In the rows, zero is written as 128.
Rotation paths and how fast each direction turns (degrees per step):
Each turn is a multiple of 5 degrees from 10 to 175, or 0.
Each row of a path follows its step; steps can be skipped.

step 0: [138 113 123 133 121 125 120 137 131 136 129 125 132 123 142 121 140 129
 124 122 119 130 145 126 120 134 134 125 121]
step 1: [138 125 118 118 114 125 125 131 126 134 125 123 140 137 112 125 134 124
 117 133 128 131 127 123 125 125 146 137 124]
step 2: [129 122 129 112 132 115 134 126 120 135 125 119 126 130 121 128 139 121
 138 134 126 115 108 134 130 130 132 122 130]
step 3: [118 113 118 128 127 128 124 136 117 128 123 124 114 113 132 121 128 124
 135 132 132 132 126 129 122 141 130 114 136]
step 4: [140 114 118 136 117 135 133 130 131 119 133 121 127 129 135 129 126 128
 138 126 139 132 139 125 129 127 149 125 127]
step 5: [127 120 129 122 129 119 129 130 129 124 142 132 129 149 118 124 143 132
 134 134 125 130 134 129 124 112 141 126 126]
step 6: [127 123 123 111 129 112 125 134 119 131 122 132 121 143 136 129 141 127
 123 131 131 119 132 135 122 138 120 130 138]
step 7: [134 119 120 115 123 124 112 120 118 129 123 133 132 119 126 131 114 132
 135 132 142 127 130 132 121 143 134 129 128]
step 8: [127 107 125 124 129 129 126 125 122 122 137 123 135 125 134 137 123 138
 132 127 120 119 125 117 131 123 143 119 115]
step 9: [109 128 128 128 122 126 129 142 126 126 137 126 125 137 128 131 141 126
 116 124 132 122 129 120 114 129 142 120 123]
step 10: [129 130 122 125 124 117 121 134 141 124 119 118 135 135 123 132 139 116
 135 134 145 118 135 132 122 138 127 126 126]
step 11: [126 117 124 115 139 132 113 126 124 125 120 123 132 127 119 120 120 120
 140 138 129 119 139 124 133 120 132 125 135]
[129 126 124 131 127 129 124 123 131 127 129 128 130 128 127 129 126 128
 127 132 127 125 127 130 132 125 132 131 130] => 110
[126 125 125 129 132 129 126 131 128 131 126 130 123 129 132 126 127 127
 121 127 126 127 128 125 127 126 128 128 131] => 125
[129 125 131 130 130 133 124 127 130 128 127 127 128 129 129 124 129 129
 129 131 130 128 128 127 127 136 126 130 128] => 100

step 0: [128 114 132 131 129 124 128 114 141 123 122 127 124 121 133 134 132 131
 134 123 134 128 125 126 132 127 131 137 138]
step 1: [142 134 128 134 114 122 125 130 131 131 131 135 124 125 126 128 133 127
 130 121 130 134 127 134 137 135 121 141 128]
step 2: [125 121 127 140 123 137 123 132 132 135 133 127 130 131 126 134 121 131
 119 124 116 134 126 131 131 119 129 140 134]
step 3: [131 125 127 134 125 135 127 114 132 131 124 113 120 125 140 127 129 128
 125 134 128 131 116 130 127 128 125 137 121]
step 4: [126 126 121 129 113 129 134 125 133 134 135 123 128 134 127 132 129 122
 122 131 144 132 128 139 135 136 127 128 131]
step 5: [123 117 121 133 137 127 139 128 135 125 125 128 123 128 127 126 131 133
 122 119 132 139 129 132 130 120 127 136 141]
step 6: [136 133 126 121 126 124 135 124 128 135 119 122 124 120 124 128 126 128
 127 122 128 127 122 131 138 133 124 148 125]
step 7: [129 118 126 135 115 127 126 129 128 131 124 125 143 128 122 134 127 129
 120 130 123 130 121 133 145 129 131 127 134]
step 8: [131 121 125 133 129 129 127 125 131 127 128 129 129 125 134 126 133 127
 119 133 131 137 107 122 122 126 117 135 134]
step 9: [128 130 128 121 126 129 122 118 137 128 133 125 128 138 125 134 120 124
 123 132 140 128 125 129 133 137 126 144 132]
step 10: [131 118 126 132 126 128 123 128 137 126 122 125 128 139 128 127 139 129
 133 122 135 137 129 133 143 117 129 133 132]
step 11: [131 128 133 128 121 127 130 128 135 142 124 129 127 122 126 133 135 124
 123 115 129 134 121 132 119 123 121 142 123]
[127 126 133 126 132 129 132 127 128 128 130 133 125 130 127 129 126 129
 125 127 125 128 123 131 125 126 128 129 127] => 120
[125 128 130 128 125 129 128 127 126 133 129 128 131 132 127 127 123 124
 130 125 128 125 130 129 127 130 125 128 132] => 145
[131 127 128 131 127 129 123 130 122 128 130 128 130 124 128 125 128 130
 124 125 125 124 125 129 127 130 131 130 128] => 70
[128 125 128 125 131 128 127 127 126 130 128 130 125 128 127 129 130 130
 130 121 136 129 129 129 129 129 131 128 128] => 70

step 0: [129 133 109 124 129 126 126 138 130 137 118 122 117 133 121 135 123 127
 128 139 130 137 126 124 126 132 123 136 122]
step 1: [127 130 106 131 135 136 131 141 129 131 129 126 128 125 116 130 125 128
 128 139 127 136 130 120 128 120 119 132 122]
step 2: [128 124 116 126 132 145 130 132 120 122 125 135 129 119 119 130 128 131
 130 133 127 133 138 121 131 112 116 128 131]
step 3: [136 127 128 114 126 142 128 125 117 123 115 138 123 122 125 138 135 129
 129 130 129 130 137 122 129 120 119 135 134]
step 4: [140 134 125 108 125 133 131 127 118 129 122 130 127 131 127 141 140 126
 122 130 128 132 130 120 124 132 125 140 126]
step 5: [134 130 110 112 129 128 134 130 118 129 137 123 133 134 122 135 133 127
 117 127 123 135 129 125 120 134 128 133 123]
step 6: [126 123 102 117 129 129 129 126 119 124 135 128 130 131 117 130 124 128
 122 124 124 133 133 133 124 129 128 119 134]
step 7: [125 128 107 121 127 129 124 125 128 121 118 135 117 131 117 133 127 127
 130 125 128 131 132 130 130 128 125 119 145]
step 8: [129 137 116 125 129 130 124 128 138 124 113 130 113 134 118 137 135 126
 130 125 128 134 129 117 131 131 121 129 137]
step 9: [130 133 120 127 138 134 129 131 135 128 124 117 117 132 119 136 133 129
 126 123 126 140 134 111 126 128 118 133 119]
step 10: [125 120 119 121 141 137 129 131 119 132 130 117 119 123 122 133 126 130
 128 125 127 138 139 119 123 121 119 128 117]
step 11: [122 117 117 113 130 132 125 131 110 135 121 128 118 120 127 130 123 128
 131 130 131 129 134 126 124 118 119 131 128]
[134 127 129 129 125 127 128 125 131 131 127 128 126 134 130 129 129 128
 126 130 128 130 131 126 132 132 127 132 127] => 80
[128 128 130 130 125 128 125 130 125 127 123 129 128 132 127 134 127 126
 132 126 128 128 124 128 128 127 131 131 128] => 85
[126 131 125 131 125 123 129 125 125 125 130 130 127 127 129 127 129 129
 130 127 127 131 131 131 125 133 128 132 129] => 45
[126 124 125 130 127 127 128 128 124 130 132 128 129 130 130 128 129 122
 130 129 126 128 132 126 132 124 129 126 131] => 80

step 0: [118 127 115 144 122 128 122 130 126 123 129 120 127 129 127 117 136 132
 127 123 126 135 124 121 129 121 122 127 132]
step 1: [119 127 133 135 135 132 129 127 119 118 123 119 126 125 115 122 131 121
 133 121 131 127 126 118 135 130 117 128 133]
step 2: [134 118 129 134 132 130 131 119 121 118 120 127 128 124 131 117 135 119
 131 130 132 132 123 130 121 130 115 138 128]
step 3: [128 118 126 129 131 115 126 119 117 120 125 117 130 116 138 127 128 127
 123 132 134 122 121 127 132 134 125 125 132]
step 4: [131 126 130 123 139 113 124 121 128 119 131 133 130 118 127 126 127 112
 131 139 120 122 127 128 128 132 128 128 133]
step 5: [142 130 126 133 123 124 118 129 128 126 133 125 129 126 140 130 123 114
 128 136 124 131 130 134 125 135 132 130 142]
step 6: [132 134 121 130 133 126 127 138 136 130 133 119 135 126 134 129 132 120
 123 129 121 121 128 120 126 143 138 119 131]
step 7: [123 142 132 135 122 130 122 135 133 121 142 131 133 133 128 125 142 121
 123 132 121 123 131 128 121 132 127 129 128]
step 8: [125 144 135 133 119 133 122 129 119 135 128 121 136 133 131 119 133 122
 125 121 128 136 126 118 126 134 128 126 128]
step 9: [124 134 130 135 128 134 130 122 131 131 125 130 132 123 130 123 143 126
 135 120 128 130 131 120 133 141 116 121 117]
step 10: [117 127 131 126 128 135 120 115 113 121 131 128 125 123 133 127 136 130
 129 121 126 132 133 132 125 137 122 132 119]
step 11: [122 127 120 123 136 116 119 115 124 129 123 125 127 119 132 124 130 130
 134 119 125 143 127 124 122 128 125 124 129]
[132 126 126 130 125 130 128 127 128 128 129 129 132 121 125 130 130 132
 128 127 126 126 124 125 130 128 130 125 128] => 125
[129 128 127 133 125 127 127 126 131 127 130 129 127 129 130 132 133 131
 130 132 131 129 131 131 129 125 124 128 131] => 155
[127 129 129 128 131 126 130 127 128 127 122 125 127 123 128 132 127 129
 127 129 125 129 124 133 126 128 125 130 130] => 40
[131 131 125 129 131 124 127 131 129 131 131 131 129 127 130 129 125 130
 128 125 126 123 130 128 128 128 128 133 131] => 45

step 0: [137 123 133 131 131 127 140 131 124 126 123 130 124 135 122 131 119 140
 125 131 122 122 129 127 117 124 129 112 116]
step 1: [143 130 137 125 126 130 127 127 121 135 133 128 127 131 129 137 125 137
 117 135 132 119 144 130 128 118 128 122 125]
step 2: [128 129 127 121 123 130 138 131 124 136 133 128 127 138 133 123 120 143
 130 140 142 124 134 121 122 126 125 121 121]
step 3: [140 132 122 119 125 125 129 121 122 122 127 126 128 133 132 132 110 136
 132 129 135 112 131 123 133 120 125 128 124]
step 4: [137 134 126 131 128 127 133 127 136 129 135 125 130 139 123 121 119 126
 134 121 137 120 140 122 117 120 124 123 116]
step 5: [138 122 129 117 122 114 135 132 134 126 123 126 135 135 124 128 117 135
 125 125 126 124 135 129 124 114 125 116 129]
step 6: [129 136 139 124 128 134 132 129 125 131 138 132 135 140 119 133 120 133
 128 127 132 123 128 131 126 112 132 113 124]
step 7: [128 133 125 113 127 128 129 123 127 130 131 128 132 139 125 123 119 144
 111 127 129 125 139 128 130 128 132 121 121]
step 8: [130 139 115 125 129 130 140 125 124 135 131 130 131 132 120 133 116 137
 123 131 134 114 129 128 118 122 125 126 134]
step 9: [134 130 129 129 126 125 133 112 129 135 122 127 122 134 120 128 114 138
 129 125 126 118 135 130 122 130 122 119 116]
step 10: [137 131 135 129 126 119 131 130 138 131 130 130 125 132 124 138 122 137
 127 128 139 115 145 131 119 125 129 121 134]
step 11: [127 125 138 115 118 123 135 128 123 133 129 129 125 143 119 131 126 133
 130 133 135 120 131 120 125 128 121 114 124]
[125 129 125 131 131 131 130 129 126 129 126 126 129 128 125 131 127 130
 122 129 124 130 128 134 128 129 130 126 127] => 45
[127 132 129 125 121 130 130 131 126 129 130 130 126 127 130 125 131 129
 126 130 125 126 128 128 131 127 133 128 127] => 70
[126 126 127 127 128 126 128 129 131 125 122 131 126 129 131 124 126 133
 128 128 127 131 128 128 127 131 131 126 124] => 155
[127 131 125 132 123 128 130 128 128 130 128 125 127 127 132 128 123 129
 130 123 130 127 128 130 129 131 127 131 128] => 65
[126 129 130 126 130 132 126 130 130 130 126 125 127 131 131 130 129 129
 132 127 121 128 129 126 126 127 128 133 130] => 0
